One vector is turned by the same rotation once a tick. Each row is the vector after some number of ticks, and that number follows the row.
The counts run from 0 to 459.
[124 110 104 136 103 134  63 170 154 167 110 121 117 131 132 148 132 122
  37 178  70 161 114 126  93 126 153 111 161  70 107 151  96 142 169 142
 168 123 143 142 109 103 113 120 108 158 145 173 113 142 132 125 121 133
 131 156  96] -> 358
[ 89  97 127 127 110 107 110 156 136 166 197 105 136 122 104 115 141 139
  99 147 154 144 142 140  67 114 168  84 120  48 159 138 135  98 163 121
 116 125 148 124 156 124 116 121 170 132 135 121 128 147  80  79 102 144
 128 127 106] -> 343
[135 114 178 118 141 113 135  98 128 126 159  91 171 139 127 122 128 119
  67 132 154 119 156 134 120  97 133 164 148 115 136  81 107 140 135 122
 157 154 155 135  92  91  96 131 132 188 152  49 146 175  69 124 114 139
 114 120  90] -> 156
[111 104 109 126 167 122 111 174 118 160  93 138 106 143 158 154 121 103
  89 153  89 147 100 124 106  87 102 151 148  83  99 162  88 143 200 157
 158 151 128 146 138 133  92 150 127 150 180 173 150 147 149 158 119 130
 123 152 146] -> 161
[116  96 111 130 152 139  45 155 164 186  94 128 136 104 144 180 102  72
  93 162 102 145 125 112 116 171 159 102 147 124  92 114 148 144 118 133
 144 168  91 134  86 113 142 125 123 158 141 146 113 123 127 136 155 124
 143 177  69] -> 359
[128  69 101  99 154 132  95 126 121 146 119 107 118 107 119 152 134 149
  90 169 113 106 140 149  77 103 122  97 119 105 161 161 152 130 198 115
 191 160 183  95 115 120 109 150 166 153 127 128 142 129 174  90 127 119
  83 159 105] -> 34
[ 83 112 119 120 125  93 159  83  73  94 135 130 108 113 115  97 142 182
 119 105  95 127 131 177 111 124 111 149 127 125 153 173 132 113 166 146
 125 104 178 125 176 131 121 132 152  80 140 127 130 137 167 131 138 105
  91 131 168] -> 417
[170 115 169 105 151 144 141 128 109 149 168 104 144 184 113 113 150 119
  99 133 130 146 169 114 175  74 157 113 166 145 109 100  68 116 126 129
 132 158 130 123 116 137  98 135 142 162 118  63 169 179  88 112 118 138
 145 108  95] -> 157
[152 134 146 112 137 110 156  71 145  75 105 172 172 119 142 146 107 132
 128 116 157  81 176 105  93 158  48 124 118  85 159 128 131 148 117 111
 131 107  94 148 111  80 188 126 118 161 107 116 138 129 164 123 114 131
 105  90 122] -> 178
[118  87 126 141 145 138 121 125 127 101  49 144 128 118 127 158 110  99
 140 136 144  91 117 182  96 138  80 151 165 121 194 137 162 161 111 135
 130 149 164 142 121 168 138  87 141 137 151 136 140 144 185  87 140 108
 117 140 129] -> 259
[171 107 113 128 136 162 164 182 141 171 161 132 164 125  98  96 146 112
 133 123 171 132 129 111 141 146 155  77 109  95 161 120 151 102  99 145
 118 146 104  95  86 162 140 100 153  92 108 108 136  92 141  28 153 142
 172 154 142] -> 452
[123 138 137 131 134 100 128 123 154 116 157 138 151 129 145 125 111 154
  60 113 141 142 158 127 103 161  86 160 127 101  66 130  90 152 163 114
 161 131 106 142 114  39 115 164 131 126 162 131 123 140  76 180 162 197
 109 112 106] -> 283
[ 99 133 135 101 128 118 127  57 116  77  75 166 154  91 146 120 111 144
  94 128 128 124 176 144  91 146  65 165 141 124 149 166 139 168 167 128
 135  88 168 143 102 137 139 143 113 148 127 148 133 126 172 120 133 115
  96 128 122] -> 63
[120 119 138 102 140 128 161 143  55 179 184  85  99 160 110 134 145 150
 131 138  99 170 139 129 153 129 171  88 120 188  79 166 133 147 124 132
  72 144 122  90 155 130 104 126 142  82 125  98 169 154  97 175 139 108
 136 123 106] -> 429
[129 158  99 120 115 128 138  93 105  80 183 153 132 104 146 139  95 142
 158 101 121 105 124  76 106 174 144 100 101 123 130 104 159 142  75 104
 110 107 101 116 114 104 174 151  77 123 121 145  81 107 111 151 103 126
 141 116 107] -> 96
[145 166 128 132  99 124 155 138 153  96 129 139 149 157 146 131 134 180
  79  99 155 102 151 145 116 146  77 157 159 142 127 153 121 156 157 104
 114  94 164 140 165  98 151 137 116 102 141 170 125 137 127 173 101 179
 123 105 141] -> 402
[169 125 103  75 156 164  88 101 113 109 140 126 150 135 127 159 139  93
 108 116 104 114 108 115 152 125 112  99 153 122 164 193  72 128 168 117
 118 138 137 140 118 120 182 118 112 105  97 149 128 156 137  95 114 161
 133 160 127] -> 369
[119 138 123  93  99 131 132 117 113 118 173 112 117 105 128 107 169 146
 168 107 111 134 148 161 182 145 162  72 139 164 129 164 102 113 114 105
  61 125 147  90 143 148 162 130 168  55  91 139 110 164 138  88 146 168
 132 127 131] -> 105
[127 149 111 143 150 124 130 139  97 104 112 144  88 141 100 108 126 128
 162 120  70 112 122 101 172 183 175  54 130 153  75 123 125 126  70 144
 106 116  92 104 116 162 168 143 100  99 127 147 127 101 162 156 156 117
 155 109 137] -> 210
[120 127 158 150 120 121 124 180 162 129 120 125 121 132 125 132  97 136
  91 114 167 136 162 136  96 209 120 114 143 128  94 121 182 142  52 115
  75 118 112 100 127 152 119 124 114 149 139 153 107 104  96 144 140 146
 156 114  79] -> 441
[139 142 103 144 102 123 143 175 178 102 169 134 139 148 111 144 119 155
  63 136 130  98 101 118  91 167 130  94 117  62 109 149 109 145 157 104
 137 128 175 113 135  86 159 148 134 120  96 170 106 134 105 116  80 154
 136 164 110] -> 19
[110  96 111 177 128 104 108 115 151 117 141 128 101 101 102 133 115 126
 194 185 146 133 144 108 101 119 144  65  92 106 148  87 177 107 100 114
 121 131 101 121 163 158 132 131 129 162  98 120 118 112 141 107 108  87
 108 109 101] -> 110
[140 121 120 174 131  97 121 159 184 122 104 103 118 129  84 119 121 122
  70 190  71 116 119 143 123 173 144  54 153 125  69 134  95 157 147 118
 142 135 117 117 150 114  82 125 120 120  95 133 143 142  74 131 166 140
 128 124 115] -> 12
[164 160  92 132 116 160 167 167 151 127 184 167 152 151 106 115 125 139
 161 119 131 146 123  95 155 155 127  95 126 145 131 160 135 126 104 114
  83  93 106 100 173 141 150 141 118  89  89 187 128 100 145 120 120 172
 152 106 132] -> 98
[102 111 146 114 157  88 140  53  98  79 119 125 115 114 129 141 110 104
 221 114 118 118 150 145 152 124 107 116 109 166 127 123 141 124 103 112
  74 166  99 113 150 161 168 153 136 111 100  66 117 118 155 144 154 112
 105 148 124] -> 300
[110 122 116 131 123  86 152 160 158 170 141 121  91 116 109  91 149 191
  98 178 107 161 174 152  92 110 141 129 112  91 118 133 147 118 162 164
 127 122 126 132 188 128  72 159 172 125 142 141 158 117 136 152 134 111
  72 120 141] -> 425
[146 115 112  87 122 137 153 146 109 150 198 121 162 122 103 122 160 114
  89 112 153 107 135 104 123 147 150  50 102  75 161 158 123 116 141 112
 114 115 103  91 111 119 153 102 148  99  90 106 128 136 100  54 135 158
 150 147 116] -> 451
[ 92 141 137 141 112 120 148 156 143 145 128 137  68 149 144 104 147 176
 123 133 104 157 161 118 144 121 145 133 158 148 114  96 100 113 138 185
 133  72 141 148 217 139  83 166 129 148 169 165 166 155 144 159 122 133
 131  60 145] -> 198
[158 112 132 114 124 164 117  97 132 147 160 116 137 122 111 130 148 137
  92 155 124  87 144  86 117  83 129  94 110  67 170 121 101 101 147 147
 180 142 133 128 105 127 152 126 148 159 107  85 162 131 146  55  93  75
 125 123 140] -> 149
[149 108 111  94 158 135  90  94 101 114 129  99 150 105 102 120 150 130
  94 158  75  93 141 152 152 139 137  69 167 132 138 158  99 154 149 118
 137 154 167 100  63 169 146 133 149 134 106  74 151 125 136  79 163 128
 126 146 107] -> 142
[120 112 138 121 158 113 216 170 107 165 163 117 134 172 123 103 147 133
 167 104 136 124 132 124 186 117 162 114  97 147  98 109 120 115  91 127
 118 127  75  90 135 128 111 161 174  96 137  86 129 151 129 173 176 147
 134 127 147] -> 195
[166 136 112 135 112 169  84 152  77 166 110  90 119 140 133 157 123  92
 127 142  99 138  36 131 150 139 137 168 108 174 144 145 136 142 102 142
 141 153  87 126  93  96 122  73  86 107 114 133 112  88 102 139  87 104
 118 155 131] -> 241
[ 91 180 122 112  77 121  90  80 113 104 159 144 156 105 165 142 132 156
 162  71 130 138 128 155 116 157  84 178 123 134 138 172 130  99 149 115
 109 112 167 153 150 126 164 159 109 103 125 164  89  93 163 139 108 139
 102 148 150] -> 409
[154 109 119 149 173 136 166 155 165  87 106 190 163 131 149 134  80 125
 147 102 173 114 175 116  86 151  70 151 126  87 140 103 174 127 108 110
 116 141 103 125 120 137 144 148 118 179 142 139 122 105 181 147 123 129
 126 132 109] -> 177
[157 118 144 127 114 108  97  70 129 101 103 125 162  79  92 112 108 129
  83 163 107  84 113 150 101 138 110 120 127 110 140 153 114 148 151 112
 153 146 132 110  72 138 146  88 125 114  94  82 114  93 111  77 138 102
 128 145 112] -> 141
[125 121 157 100 146 116 150  64  61  89 127 135 148 119 158 129  95 109
 159  51 157  90 118 135 142 136  86 133 105 107 164 136 117 118 110 102
 119 146  98 122  78 114 167 117 129 132 133  77 117 143 120 120 138 131
 125 156 128] -> 66
[106  90 171 127 158  91 106 136 132 124 103  85 150 122 141 141 114 105
 126 131 177 132 117 164 112 108 131 171 105  89 131  78 149 122 137 124
 159 192 131 141  99 122  96 133 167 159 160  58 120 143  89 134 140 135
 127 140  90] -> 155
[108 108 141 179 104 107 119 168 155 129  96 123  93 132 112 124 101 117
 114 160 147 137  93 122  80 108 158 138 122 101 119  51 153 131  99 137
 152 145 152 133 126 147  79 112 105 178 149 123 116 135  81 151  83  71
 150 124 114] -> 237
[132 139 108 104 122 160 142 159 133 147 155 161 149 132 115 137 141 145
 150 115 169 164 111 130 128 157 136 125 118 127 142 156 208 140  88 128
  77 114 162  91 118 209 143 117 121 116 105 164 129  97 151  85 115 153
 157 134 112] -> 333
[116 157 125 176 115  92 156 141 135 125 144 112 116 140 102 115 110 110
 169 128 128 131 134  96 128 134 160 126  82 149  88  86 115 104 100 150
 106 131  72 120 151 119  94 127 109 119 105  85 137 117  76 183 106 102
 118  98 113] -> 315
